In the data rows, 128 means zero.
Some points:
tensor([156, 134, 126, 132, 131, 130, 115, 128, 132, 126, 100, 129, 134,
        122, 151, 146, 134, 133, 127, 123, 127, 146, 131, 120, 129, 115,
        139, 127, 123, 126, 141, 151])
tensor([137, 135, 120, 126, 139, 121, 122, 151, 145, 110, 108, 130, 140,
        115, 137, 144, 131, 131, 118, 135, 135, 135, 131, 127, 142, 128,
        127, 134, 118, 118, 126, 130])
tensor([124, 125, 135, 126, 148, 132, 120, 128, 126, 118, 143, 142, 143,
        115, 142, 136, 133, 132, 143, 113, 140, 120, 130,  99, 133, 127,
        122, 124, 134, 134, 123, 130])
tensor([130, 134, 122, 129, 136, 123, 132, 132, 137, 131, 112, 133, 123,
        125, 133, 131, 120, 124, 124, 141, 130, 139, 127, 133, 129, 119,
        134, 133, 122, 114, 122, 129])
tensor([101, 114, 132, 130, 140, 124, 135, 141, 141, 126, 154, 120, 112,
        127, 101, 120, 127, 113, 108, 145, 146, 108, 142, 123, 127, 150,
        129, 129, 122, 127, 112, 107])
tensor([111, 125, 145, 126, 150, 131, 128, 126, 117, 121, 153, 148, 149,
        127, 135, 134, 128, 120, 155, 111, 135, 126, 132,  76, 121, 137,
        128, 115, 140, 137, 120, 127])
tensor([ 33, 152,  77, 177, 111,  86, 144, 255, 157,  57,  80, 149, 242,
        163, 136, 159, 153, 136, 101,  97, 108, 126,  73,  70,  88, 140,
         78,  92, 148,  42, 151,  99])
tensor([100, 149, 135, 115, 180, 120, 121, 134, 148, 113, 158, 169, 172,
        101, 135, 138, 111, 127, 153, 138, 153, 137, 135,  64, 139, 136,
        129, 120, 135, 126, 105, 119])
tensor([136, 112, 123, 128, 118, 138, 114, 128, 120, 112, 126, 118, 119,
        128, 135, 132, 141, 136, 122, 106, 130, 125, 135, 151, 134, 120,
        119, 133, 124, 138, 139, 135])
tensor([150, 108, 116, 130,  84, 136, 125, 117, 102, 127, 117, 116, 104,
        146, 116, 107, 154, 146, 110,  96, 109, 112, 123, 191, 124, 108,
        103, 137, 127, 143, 145, 127])
tensor([178, 104, 174, 102, 159, 154,  87,  62, 128, 149, 183, 113,  69,
         89, 136, 122, 128, 123, 141, 145, 167, 127, 180, 155, 159, 143,
        157, 153, 111, 188, 121, 146])
tensor([147, 119, 134, 144, 129, 130, 118, 133, 131, 120, 108, 110, 124,
        119, 148, 147, 136, 114, 114, 127, 139, 152, 131, 111, 129, 136,
        148, 127, 124, 126, 135, 153])
tensor([  0,  60, 179, 146, 145, 117, 174, 191, 157, 108, 255,  70,  65,
        164,  18,  83, 142,  33,  56, 215, 209,  34, 203, 125, 113, 255,
        115, 164, 106, 152,  55,  51])
tensor([101, 144, 158, 127, 188, 117, 152, 125, 142, 132, 149, 163, 162,
        120, 142, 147,  98, 100, 168, 147, 144, 154, 133,  16, 122, 149,
        167, 109, 139, 114,  96, 135])
tensor([142, 141, 132, 123, 134, 124, 126, 118, 135, 134, 127, 133, 118,
        117, 126, 130, 120, 135, 127, 137, 128, 121, 128, 141, 139, 119,
        130, 129, 119, 132, 122, 130])
tensor([ 61, 109, 133, 130, 137, 130, 138, 151, 141, 124, 190, 134, 108,
        114,  73, 103, 127,  84,  95, 158, 167,  83, 143, 107, 114, 175,
        118, 123, 134, 127,  89,  92])
tensor([125, 131, 107, 122,  17, 119,  74, 173, 130, 115, 122,  59,  94,
        145,  94,  87, 182, 204,  42,  99, 115,  54, 109, 255, 159, 119,
         55, 155, 107, 150, 204,  93])
tensor([107, 130, 157, 137, 188, 120, 133, 132, 146, 127, 158, 145, 170,
        116, 159, 159, 113, 102, 166, 134, 157, 154, 138,  17, 120, 159,
        163, 111, 137, 124, 110, 149])
tensor([ 76, 103, 137, 148, 138, 132, 160, 155, 140, 125, 176, 108,  76,
        116,  57, 104, 124,  60,  78, 187, 169,  99, 161, 108, 108, 189,
        139, 137, 121, 117,  71,  99])
tensor([139, 127, 124, 125, 129, 132, 115, 134, 135, 120, 119, 123, 127,
        125, 136, 131, 134, 130, 120, 124, 134, 128, 128, 141, 142, 124,
        134, 138, 120, 128, 131, 133])
tensor([170, 129, 129, 127, 148, 131,  82, 149, 143,  93,  93, 117, 167,
        103, 187, 160, 135, 164, 136, 108, 142, 161, 136, 120, 160, 111,
        137, 134, 118, 145, 161, 167])
tensor([119, 137, 133, 126, 116, 127, 138, 118, 116, 138, 148, 149, 126,
        141, 118, 123, 126, 135, 147, 105, 113, 110, 111, 127, 120, 127,
        105, 114, 140, 135, 129, 121])
tensor([147, 126, 129, 137, 123, 123, 134, 135, 140, 128, 109, 115, 122,
        124, 135, 142, 126, 127, 122, 139, 123, 142, 129, 116, 135, 124,
        139, 135, 121, 127, 133, 151])
tensor([155, 100, 156, 116, 142, 152, 117,  77, 119, 146, 159, 115,  77,
        117, 132, 111, 124, 106, 136, 140, 147, 141, 162, 147, 132, 138,
        156, 148, 121, 169, 119, 134])
tensor([151, 151, 118, 113, 130, 135, 113, 117, 121, 126, 102, 152, 153,
        117, 153, 128, 120, 166, 150, 107, 106, 142, 105, 135, 141,  97,
        123, 117, 136, 124, 145, 131])
tensor([ 85, 125, 122, 124, 125, 134, 159, 125, 130, 139, 161, 144,  96,
        123,  68,  95, 117,  90, 112, 150, 141,  99, 126, 119, 103, 155,
        115, 113, 146, 107,  90,  96])
tensor([206,  83, 171,  93, 161, 170, 100,  17, 109, 179, 164, 102,  22,
         84, 133, 112, 117,  96, 134, 170, 157, 150, 199, 188, 154, 135,
        189, 171, 104, 199, 108, 152])
tensor([109, 127, 121, 135,  25, 114,  88, 168, 130, 123, 131,  70, 107,
        147, 101,  95, 175, 184,  60, 102, 115,  68, 106, 255, 140, 138,
         69, 142, 123, 147, 194,  94])
tensor([142, 126, 128, 142, 123, 116, 130, 139, 140, 120, 105, 117, 128,
        126, 138, 140, 132, 122, 125, 135, 116, 137, 128, 124, 127, 128,
        136, 122, 123, 118, 130, 141])
tensor([105, 133, 113, 149, 105, 108, 156, 144, 119, 126, 113, 133, 155,
        153, 124, 134, 127, 131, 130, 107, 102, 121, 100, 115, 104, 120,
        108, 107, 140, 103, 130, 127])
tensor([127, 128, 128, 142, 109, 121, 139, 132, 125, 131, 129, 129, 145,
        145, 126, 136, 132, 131, 139, 115, 108, 126, 114, 111, 119, 130,
        116, 116, 138, 128, 137, 134])
tensor([128, 114, 127, 136,  89, 127, 124, 129, 111, 129, 130, 113, 115,
        146, 119, 116, 142, 140, 119, 105, 119, 112, 120, 163, 122, 125,
        112, 127, 129, 139, 147, 120])
tensor([137, 142, 130, 103, 130, 132, 136,  90, 128, 153, 140, 147, 104,
        121, 113, 113, 110, 138, 142, 139, 120, 117, 123, 150, 141, 121,
        125, 125, 133, 136, 112, 113])
tensor([125, 143, 136, 127, 192, 126, 138, 123, 144, 135, 124, 150, 144,
        105, 144, 150,  96,  94, 152, 168, 143, 165, 134,  43, 124, 138,
        174, 127, 125, 105,  94, 148])
tensor([120, 131, 124, 136, 117, 117, 135, 142, 131, 130, 128, 133, 148,
        139, 125, 142, 128, 139, 132, 118, 120, 119, 119, 121, 121, 132,
        118, 117, 137, 119, 135, 126])
tensor([164, 135, 130, 134, 138, 132,  88, 141, 136, 106, 102, 119, 163,
        111, 184, 160, 142, 164, 138,  97, 130, 155, 128, 118, 147, 110,
        134, 128, 125, 138, 163, 163])
tensor([124, 123, 148, 151, 119, 119, 120, 136, 131, 125, 155, 123, 149,
        131, 136, 145, 141, 134, 135, 101, 134, 119, 136, 108, 131, 143,
        111, 118, 139, 147, 142, 139])
tensor([232, 177,  87,  88, 115, 132,  99,  82, 106, 136,   5, 138, 183,
        149, 219, 141, 119, 227, 194,  85,  44, 201,  77, 186, 169,  14,
        130, 139, 118, 123, 182, 160])
tensor([105, 139, 141, 125, 163, 127, 118, 145, 150, 118, 152, 150, 163,
        112, 140, 144, 118, 125, 146, 131, 149, 128, 135,  71, 131, 143,
        134, 122, 137, 126, 119, 124])
tensor([129, 148, 117, 114, 134, 130, 112, 136, 139, 120, 120, 151, 140,
        108, 134, 125, 121, 144, 131, 122, 129, 121, 116, 118, 136, 111,
        117, 121, 128, 121, 118, 117])
tensor([109, 145, 139, 120, 168, 125, 153, 110, 131, 148, 148, 173, 147,
        125, 127, 133, 100,  99, 168, 141, 126, 140, 116,  50, 109, 137,
        143, 104, 144, 106, 101, 120])
tensor([143, 107, 139,  99, 157, 160, 118,  74, 114, 154, 152, 132,  70,
        112, 124,  90, 119,  98, 132, 165, 147, 144, 162, 170, 132, 132,
        163, 155, 116, 150,  98, 102])
tensor([106, 139, 133, 119, 155, 126, 148, 105, 121, 145, 149, 160, 136,
        125, 127, 117, 110, 108, 155, 124, 125, 133, 118,  76, 121, 129,
        139, 111, 142, 118, 104, 116])
tensor([ 67, 167,  89, 151, 124,  90, 134, 235, 157,  70,  85, 148, 219,
        147, 140, 155, 141, 150, 105, 106, 119, 127,  89,  84, 112, 127,
         93, 106, 135,  63, 142, 111])
tensor([143, 103, 119, 140,  58, 142,  82, 152, 122,  96, 123,  75, 107,
        134, 128, 119, 178, 172,  75,  79, 126,  94, 141, 237, 149, 118,
         88, 144, 113, 160, 186, 129])
tensor([127, 125, 115, 119, 114, 135, 113, 127, 130, 118, 135, 126, 127,
        127, 120, 108, 142, 153, 111, 105, 125, 101, 126, 170, 140, 118,
         98, 128, 131, 135, 145, 113])
tensor([143, 111, 114, 135, 100, 140, 150,  97,  97, 157, 114, 137,  99,
        149, 113, 106, 130, 114, 138, 114,  96, 130, 114, 145, 103, 108,
        125, 121, 139, 126, 114, 124])
tensor([119, 131, 153, 135, 178, 118, 156, 122, 135, 140, 134, 145, 161,
        125, 146, 147, 106,  93, 169, 154, 133, 166, 140,  21, 109, 155,
        171, 117, 139, 117,  98, 152])
tensor([147, 124, 127, 137, 126, 122, 134, 131, 128, 130, 112, 113, 123,
        135, 131, 141, 127, 121, 123, 126, 118, 140, 129, 127, 124, 133,
        135, 129, 123, 127, 129, 146])
Along one direction, these points spread out more than along any other. Take the direction at right angles to it along which they spread out most. Go by this last direction. How far along it is each point below, from 0 to 99? 50 is the average, and the first point above lies past it. One standard deviation of the points above along it is 16.
tensor([141, 134, 130, 122, 129, 125, 134, 106, 128, 140, 124, 135, 111,
        130, 120, 118, 126, 126, 137, 135, 120, 125, 129, 134, 131, 117,
        129, 130, 130, 130, 122, 137]) 49
tensor([141, 118, 119, 126,  93, 137,  92, 153, 132, 103, 128,  97, 123,
        122, 123, 118, 157, 158,  92, 108, 139, 102, 138, 194, 148, 121,
         96, 148, 121, 144, 158, 124]) 33
tensor([119, 127, 133, 128, 133, 133, 114, 142, 132, 111, 145, 126, 148,
        123, 132, 131, 141, 133, 127, 115, 142, 126, 134, 116, 137, 136,
        117, 128, 129, 136, 138, 124]) 50
tensor([104, 133, 121, 122, 128, 126, 152, 120, 126, 139, 144, 138, 118,
        129,  93, 109, 125, 121, 129, 141, 121, 109, 117, 135, 116, 134,
        116, 120, 130, 121, 111,  97]) 45
tensor([ 94, 151,  94, 159, 111,  96, 149, 205, 135, 100,  69, 124, 184,
        156, 138, 155, 132, 126, 110, 113, 103, 144,  99,  93, 102, 127,
        111, 109, 136,  75, 137, 133]) 65
tensor([113, 140, 147, 116, 176, 130, 117, 137, 140, 120, 153, 155, 159,
        110, 138, 143, 108, 118, 155, 138, 150, 136, 138,  62, 136, 138,
        139, 117, 134, 126, 109, 131]) 64
tensor([177, 144, 113, 124, 100, 130, 122,  87, 104, 151,  73, 138, 148,
        149, 169, 136, 124, 166, 166,  85,  75, 163,  94, 144, 131,  80,
        132, 114, 134, 127, 162, 148]) 63
tensor([169, 145, 110, 120, 110, 127, 126,  96, 102, 154,  74, 139, 142,
        144, 160, 127, 123, 159, 159,  94,  84, 161,  95, 141, 120,  83,
        132, 115, 132, 123, 156, 150]) 62
tensor([117, 136, 106, 151,  98, 105, 159, 152, 125, 125, 100, 129, 154,
        165, 125, 137, 131, 127, 125, 114, 100, 134, 103, 109, 109, 125,
        118, 106, 135, 100, 133, 131]) 57
tensor([128, 133, 104, 118,  80, 139, 120, 123, 117, 126, 117, 123,  93,
        138, 101,  93, 146, 163, 101, 109, 107,  90, 113, 219, 133, 102,
         88, 133, 126, 127, 145, 105]) 30
tensor([128, 121, 119, 128, 120, 129, 163,  83, 105, 159, 124, 148, 109,
        154, 115, 110, 117, 106, 158, 128, 104, 140, 120, 106, 110, 116,
        137, 115, 144, 122, 102, 124]) 54
tensor([177, 109, 159,  94, 143, 160, 124,  28, 115, 178, 164, 131,  44,
        101, 116, 101, 117, 114, 142, 159, 140, 128, 166, 178, 146, 131,
        166, 153, 115, 176, 107, 131]) 33
